A single turn carries every row of the set below to another of its rows. Some are shown first; where does it send the rows asked next?
J_87: [ 14.8  -5.3 -13.8  12.6 -30.0  12.7  17.6  -9.8 -29.9  22.2   0.1  16.3
 -20.7]
J_13: [ 14.4  18.7  16.2  -0.6  32.4  -0.7  -0.7  42.9   5.9  15.9 -11.2  13.7
   9.5]
J_898: [  2.4  37.6   0.1  -0.7  17.8  -2.4  -6.6  35.8  13.4 -17.9 -11.2  26.2
  -2.2]
J_556: [-19.1 -26.9 -24.3  -1.4 -16.9  -9.4  -1.1   2.8   2.4 -14.8 -25.2 -17.0
  10.0]
J_247: [-18.9   1.5 -10.5  14.9 -23.3  26.2   6.1  -9.8  12.6 -13.6 -34.0  11.5
 -17.4]
J_387: [-11.2  -7.4  17.2  34.0 -29.4  18.6 -31.0   3.5  -0.7  -4.7   8.6  -9.1
   0.4]
J_581: [-30.7 -20.0  10.6   7.1  20.3 -12.8   5.0  -3.1   9.9   7.5  19.1  -6.0
  27.3]
J_166: [ -1.5  13.5   5.0 -10.2   7.8 -41.9   3.5 -22.4  -0.8  20.4  11.1   3.2
   7.0]
J_569: [-21.8  -5.8  49.4 -19.7  -9.0  -4.1  -6.8   9.4  -0.9  11.6 -11.4 -13.6
  -3.3]
J_131: [-35.1  10.0   6.1 -24.1   5.6  -5.9  -3.1   4.8  -3.0   3.5 -32.6 -24.7
  -2.3]
J_689: [ 28.2  17.9 -18.2   4.1  -8.8  35.4   7.5  -6.9   3.8 -11.1 -15.5  17.6
 -22.0]
J_190: [ -2.6  11.7 -20.0  13.9  20.0  16.0 -14.0  36.5   6.4 -30.5   8.5  15.9
   9.0]
J_822: [ -4.2 -22.7  -9.2  44.0 -14.8  20.2  -8.1  16.0 -15.2  25.3  -1.0  -3.3
  -4.6]
J_847: [ -8.9 -10.7  20.2  -7.9  -3.8   9.9 -17.1 -25.3   0.9  -0.5  19.7  18.3
 -43.5]
J_643: [ 19.6  13.5   3.2 -19.8  22.9 -29.5  -7.6  26.5 -10.5  24.7   5.7   2.6
 -21.2]
J_10: [-18.5  13.6  34.1   3.7 -34.2  11.8  -8.7  -5.2  12.1 -15.1 -17.3   5.8
 -10.4]
J_709: [  2.3  13.1  -2.4 -18.6   6.8 -16.8  17.3   4.6  21.9 -27.5   8.3  35.0
 -11.2]
J_374: [  4.3  17.5 -11.0 -25.8   2.0  15.6  -1.7  27.0 -21.9  -3.4 -23.1 -29.5
  -0.6]
J_687: [ -4.1 -18.3  -7.9   2.1   7.8   4.4  10.6  27.7   8.1 -21.8  12.2  -7.6
  35.3]
J_168: [ -3.9 -16.8 -25.0  -2.5 -31.1  10.4   6.2   8.0 -28.1   4.2 -26.1 -10.5
 -16.6]
J_355: [ 14.8   9.7  -9.4 -17.8  33.4  39.1   4.8  14.5  -8.1  -3.0  -4.2  22.1
 -23.1]
J_577: [ -8.8   0.3  14.2   3.4 -10.3   6.6 -42.4  -0.3 -23.0  12.6  13.5 -16.6
 -32.6]
J_212: [ 16.4   0.7   1.8  13.1  -6.3 -13.9  12.7 -16.6 -20.9  36.9  23.4  13.1
   1.1]
J_323: [-18.1  -2.3 -10.2 -10.5  -2.0 -33.5   1.2 -20.5  19.8 -13.6 -11.1   0.6
  12.3]
J_807: [ -5.9  16.3   2.6   1.7  -0.3  -8.9  -8.6   8.3 -33.0  38.3   7.5   4.4
 -39.1]
J_28: [  1.6   5.7 -21.4  -9.0  32.4  28.0 -16.3  37.0 -19.6  -9.7   4.1  -3.2
  -6.6]
J_634: [-14.9 -38.3  38.1  -0.8   3.2   5.5  -3.9  -7.4   9.1   8.8  21.1   6.2
  -3.4]
J_137: [22.8 -2.8  8.4  4.7 35.4 28.9 12.7 21.5 10.1 11.0 -0.8 29.9  4.3]
J_312: [-15.9  10.7   6.4   4.2   5.8  -9.6  13.1 -24.9   7.2   3.7  25.9  38.6
 -22.0]
J_148: [ 36.0 -17.4  -9.3  30.9  12.9  10.8  -5.1  14.8   1.7  22.8  16.4   7.7
   4.3]

J_556 goes to J_168
J_689 goes to J_148
And these:
J_387 goes to J_577
J_190 goes to J_28
J_822 goes to J_807

A single turn carries every row of the set below to another of its rows. Some are shown first; where does it send the rows asked next?
J_473: [ 16.1  13.6  -8.2 -23.7  20.5  33.8 -24.3   2.5  -7.5  -3.8  11.4 -36.4
   9.8   2.8]
J_183: [  7.9 -20.9  28.7 -12.7   6.7  14.4  12.1  29.7  -5.0  20.6 -10.8 -25.2
 -13.6  13.3]
J_744: [  5.9  29.1 -35.2 -15.8  13.2  23.3  -9.8  10.4  -7.6 -10.7  22.8 -33.5
 -10.4  16.2]
J_465: [  5.9  -7.2  17.8  -7.3  14.5  13.7  17.4  32.5 -12.4  17.4  -3.7 -27.9
 -21.8  25.6]
J_125: [ -6.9 -17.7  -2.9  22.6  12.5 -13.7  20.0  -2.4  23.3  10.5  -3.2  19.2
  17.7  36.5]
J_228: [ -7.2 -17.2  -3.2  22.8  11.7 -13.8  20.6  -3.5  22.8  11.4  -3.3  19.2
  17.2  36.8]
J_749: [-11.5   9.0 -42.2 -12.3 -31.3  16.5  13.5 -22.7 -11.6   4.3   0.6 -16.3
  -5.1 -23.5]
J_882: [ -5.8 -16.9  -4.4  24.0  11.9 -14.5  20.0  -3.1  21.9  10.1  -3.0  19.3
  18.1  37.3]
J_907: [-10.6 -18.7 -16.6  12.0 -13.9  -6.6   0.3 -17.5  21.0   4.4  18.2  31.6
   9.5 -23.9]
J_357: [  3.8  -6.7 -12.9 -22.9 -17.3  28.0  -7.4 -24.0  -9.0   9.6 -10.2 -21.4
  16.0 -33.8]
J_995: [  0.4   6.5 -20.1  14.3  27.4  -1.1 -10.9   9.6  19.1 -10.6  41.1  15.7
  -2.9  18.8]
J_419: [  0.6 -28.2  24.8 -11.1  -9.0  11.0  20.0  17.0  -7.1  25.6 -19.7 -19.0
 -10.9  -0.1]
J_214: [  7.6  -8.9  -2.0   3.9  21.4  -0.1 -24.7   8.7  30.3  -8.4  34.1  16.3
  11.3   4.3]
J_343: [ 11.3 -11.5  -1.7 -33.2  -9.3  24.4 -28.4   0.7  14.6  -0.3   3.0 -27.0
  16.8 -21.0]
J_786: [ -7.1  -7.4  -0.5   1.6 -10.5   8.7  41.0  12.6 -23.6  24.6 -11.7 -16.8
 -29.0  11.1]
J_646: [ -5.3  11.6 -33.9 -11.9 -19.7  26.3   9.2 -28.9 -23.5   8.6  -4.0 -19.1
   2.5 -24.6]
J_11: [ -1.8  28.6 -42.6  -7.1  -1.8  27.4  11.2 -18.8 -28.6   1.2   7.2 -26.5
  -7.5  -2.5]
J_365: [-15.8   0.2 -35.2  21.5  -8.9  -8.6  13.1 -17.3   8.8   2.3  26.8  29.5
  -3.9  -9.5]
J_40: [ -6.4 -16.8  -2.1  22.7  11.4 -13.6  20.4  -5.2  23.3  10.9  -3.9  19.0
  17.1  37.2]
J_119: [ -9.4  13.5 -37.1  21.8  11.2  -4.8   8.0  -3.8   8.0  -6.3  38.1  20.9
 -10.9  11.0]
J_186: [ 15.5   8.5 -10.8 -27.3  14.1  25.7 -28.5  14.0   7.6 -10.0  18.1 -35.3
   6.2   5.2]
J_458: [ -6.9  27.9 -51.1  -7.6  -9.9  18.3  12.0  -8.4 -18.1  -4.2  15.4 -24.1
 -15.8   3.3]
J_840: [ -5.5 -18.6  -2.5  23.9  11.9 -14.0  21.3  -2.1  23.2  10.5  -4.8  19.3
  17.2  36.1]
J_446: [ -2.3 -12.1 -17.1 -24.5 -30.3  19.1  -6.3 -16.8   3.7   6.5  -5.6 -17.7
  11.3 -35.0]
J_742: [ 15.3  -3.7  -0.7 -28.9   2.5  32.2 -24.6  -8.4  -1.2   4.0  -1.9 -29.5
  19.5 -19.2]
J_282: [  8.9  29.1 -30.5 -14.0  17.6  32.0  -7.5  -1.4 -20.6  -5.9  15.3 -35.4
  -4.1  11.8]
J_417: [ -2.2   0.9   2.6  -0.3   5.5  11.5  33.1  23.7 -22.3  19.6  -3.8 -23.9
 -31.6  25.7]
J_966: [ -6.5 -17.0  -2.7  22.8  12.5 -14.5  19.9  -3.5  22.9   9.6  -3.0  18.8
  16.7  38.1]
J_979: [ -7.3 -21.6  11.8  -4.3 -17.3   9.6  35.7  10.2 -16.7  29.2 -20.9 -15.2
 -18.8  -0.9]
J_203: [  0.4 -23.7  -0.5   2.7   2.4  -1.9 -18.9  -4.7  32.0  -0.6  21.2  23.8
  15.8 -17.9]

J_343 goes to J_186
J_840 goes to J_40
J_214 goes to J_995
And these:
J_786 goes to J_979
J_11 goes to J_646

A single turn carries every row of the set below to another of its rows. Some are shown first; where does it send the rows asked next?
J_292: [  5.8   2.8  19.8 -31.2 -13.6  -6.4 -37.3   8.8   1.2  -6.7   7.1 -21.3
  13.6  -9.3]
J_808: [ -4.7   5.6  37.7  -6.1 -28.0 -26.4   1.1   2.8  23.4 -14.9  12.4   3.6
 -13.7 -39.7]
J_755: [-42.0 -35.2  23.1 -15.1  -7.5   1.1  -5.2 -18.5  37.6   4.8  15.5   7.6
 -10.7   3.9]
J_434: [-20.9  -6.1 -15.3  -0.8 -29.3   9.8  22.2   4.2  18.4  -0.3  11.8 -41.4
  20.2   2.7]
J_824: [-21.4  18.4  25.2  10.5   8.0 -35.6  16.3 -22.0  37.2  12.2   0.3 -12.3
  13.7   1.1]
J_162: [ 10.8  -2.8  12.4  13.9 -20.4  18.6 -22.2 -35.1  35.8 -16.1  -2.3  10.0
 -19.1   0.2]
J_696: [  1.1 -21.8  17.0  21.6 -12.5  12.8  34.6  27.3  10.7   6.5  -2.6  23.1
 -18.1 -25.1]
J_208: [ 10.6 -33.4 -28.3 -26.7  -9.9   5.1  -3.1   3.6  11.0  15.9   1.9 -20.2
 -26.3 -16.8]
J_325: [ 24.9  -1.5   9.5  21.7 -22.8  28.6  -4.6 -34.9  18.3  -9.7  -7.0   5.1
  -8.6   1.4]
J_435: [ 20.7  -3.8  -3.3  -5.8  34.3   1.6  -6.7   6.9 -19.4  -2.3  -2.0 -14.0
  13.0 -24.2]
J_730: [  9.9  -4.8  -5.6  -9.1  24.1   3.7 -20.8  19.3 -11.1  17.2 -20.8 -14.6
  16.8 -10.2]
J_476: [  7.5 -11.7 -14.7  -0.8  -1.1  -8.8  34.1   6.2  -2.3  -5.2  -6.0  11.9
  41.9   0.5]
J_65: [ 27.2 -11.8 -12.3  28.5  -3.6  18.5  23.8 -23.1   3.6   1.0 -14.1  -6.0
   5.4  11.8]
J_524: [-28.3 -18.0  15.4  -2.1 -35.5 -13.9 -25.5  -4.6  23.3   2.2 -19.2  20.9
  -4.6  12.0]
J_44: [-20.6  -4.4   7.5   4.9  -1.3  -7.1  28.2  28.5   2.5  -7.8   2.1  28.3
 -33.3  13.5]
J_320: [ 12.3  35.1 -18.5   2.3 -20.4   7.4  24.3  -1.1   9.8  28.4  -2.8 -13.2
  -6.5   8.2]
J_45: [ -2.6   3.7  -1.7 -12.1  10.7 -28.5  17.7 -23.3  34.9   7.5  -0.1  32.0
 -27.3 -11.7]
J_51: [ 18.1   3.6  -0.7   1.0  31.8  -1.4   5.0  -7.6 -16.0 -11.7   0.1   6.8
  10.2 -34.7]
J_463: [ -3.8  -1.8  -3.4 -13.0  23.9 -12.6   0.2 -13.2  42.3  13.0  -4.5  29.0
 -28.5  10.3]
J_41: [-36.2 -41.0  18.3 -21.8   2.3   2.8  -1.7 -16.2  31.6   4.4  15.2  11.8
  -1.6   5.9]
J_534: [ -8.9  -6.0  -9.5 -16.5 -15.3  13.6  -5.1  -0.1  14.6   2.9   9.1 -47.1
  29.1  -4.6]
J_571: [ -2.9 -14.2 -17.1  -1.9 -21.2 -13.3   8.8  -3.3 -15.3  -5.6 -19.0  16.2
  33.8  11.5]
J_704: [ -6.2  -9.3  13.2  16.6 -22.5  -3.9  43.6  28.9   4.7   8.3  -5.5  27.5
 -14.0  -7.8]
J_185: [-11.2   9.3  13.5  -4.6 -20.1  15.9 -31.0 -20.8  31.8 -17.8  -2.5   5.2
 -31.4  -7.4]
J_37: [ -5.8  -7.3  36.5   8.9 -24.3 -17.3  25.2 -15.1  29.2 -14.7   4.6   3.3
 -23.3 -36.0]
J_471: [ -1.9  -3.6  18.7 -12.3 -34.5 -20.9  34.3  21.4  -1.7  12.5  -7.2  28.3
 -11.5   2.9]
J_852: [ -9.0  -9.9  20.5  21.6  19.7  41.2 -19.4 -11.9   8.4   8.7   9.1 -16.1
   0.5  -0.1]
J_445: [-30.3 -44.2  20.4 -17.9  14.5   1.7   4.2  -5.9  24.4   6.7  27.2  -6.2
  -0.7   4.1]
J_536: [  1.6   5.9  34.1 -19.7 -31.3 -12.3 -16.1   9.8  15.9 -20.0   8.7  -3.4
   2.4 -36.3]
J_326: [  8.1 -21.5  13.9  24.3  11.8  31.6  17.6  16.7  31.3   0.0  15.3  -0.1
 -23.8 -26.2]
J_98: [  4.1 -35.8 -14.6 -20.6  -2.4  19.8  -0.7   6.9  14.9  22.8   8.4 -14.7
 -30.7 -23.3]
J_791: [  4.6 -14.4  -6.8  13.3  -5.1 -27.4  16.1 -18.4   7.7 -18.3 -24.5   0.5
  19.4  22.4]
J_639: [-19.7   6.1  39.8   5.5  10.7  22.0  -8.4  22.5  -1.9   0.5 -24.3 -13.7
  -5.1  11.0]
J_187: [  7.3  38.3 -10.3   1.7 -15.9  -7.1  21.5   7.2  11.3  33.8   4.3 -12.3
 -18.3   0.8]
J_140: [ 33.6  11.4  12.8  -7.0  14.7 -22.3 -10.8  12.1 -12.6   7.8   9.4 -21.2
   2.7  -6.8]
J_2: [-11.9 -18.5  23.8   7.5  -7.6 -31.3  -4.0  -5.6   3.1  -9.8  32.5  -3.3
 -15.6 -39.2]
J_67: [-16.7 -18.6   1.4  -3.5 -26.2 -10.0  -7.6  -4.2  -9.3  -1.8 -20.3  29.5
  26.5  11.2]
J_887: [-25.2  25.1  30.3   4.4   5.0 -29.1  26.3  -7.8  23.4  20.9  -4.9 -11.6
  11.3   4.1]
J_373: [ -5.5  -0.6  17.1  24.2   2.8  34.1  -0.5  31.9  22.9  -2.8  16.9 -17.6
   0.3  15.7]
J_566: [ -1.7   6.3   2.4 -15.2  23.8 -22.0  10.0 -23.3  37.5  10.2  -5.2  30.7
 -21.9  -8.2]
J_660: [  3.9 -17.3 -15.0  18.0 -30.4  -0.1 -33.6 -13.4  32.8  -8.3 -10.3   0.3
 -14.5  -2.8]
J_54: [-25.4  16.9  24.9  -2.6   2.3 -34.5  36.8   1.9  17.2  16.1  -8.0 -11.1
  14.1   3.7]
J_809: [-13.4  -6.1 -11.1 -16.6 -27.7  10.5   5.9   1.4  16.7   0.3   6.2 -46.7
  23.9 -10.3]
J_249: [  4.8 -29.0 -11.6 -13.4   1.9  26.5  -8.2   4.2  26.4  20.5  11.7 -18.6
 -34.4 -23.1]
J_379: [-14.3  -6.9  31.2  12.7  15.5  36.1 -18.2  13.9   8.0   3.6  -7.9 -17.6
 -10.3  15.0]
J_225: [-29.8  15.9  24.6 -11.1  -2.3 -10.4  12.7  37.4  -5.9  -1.3 -20.6  -3.8
  -3.4   9.1]
J_181: [ 18.3  24.5 -22.8   2.8  -8.2   5.7  28.3  -0.4   3.8  30.8  -7.3 -11.6
   0.7  12.4]
J_885: [ 13.2  -0.4   2.3  13.3   6.9 -22.1  23.3 -24.5   1.5  -8.3  21.1  20.0
  -3.7 -38.8]

J_885 goes to J_225
J_51 goes to J_639
J_140 goes to J_373
And these:
J_162 goes to J_808
J_476 goes to J_730
J_824 goes to J_187
J_45 goes to J_54
J_809 goes to J_98

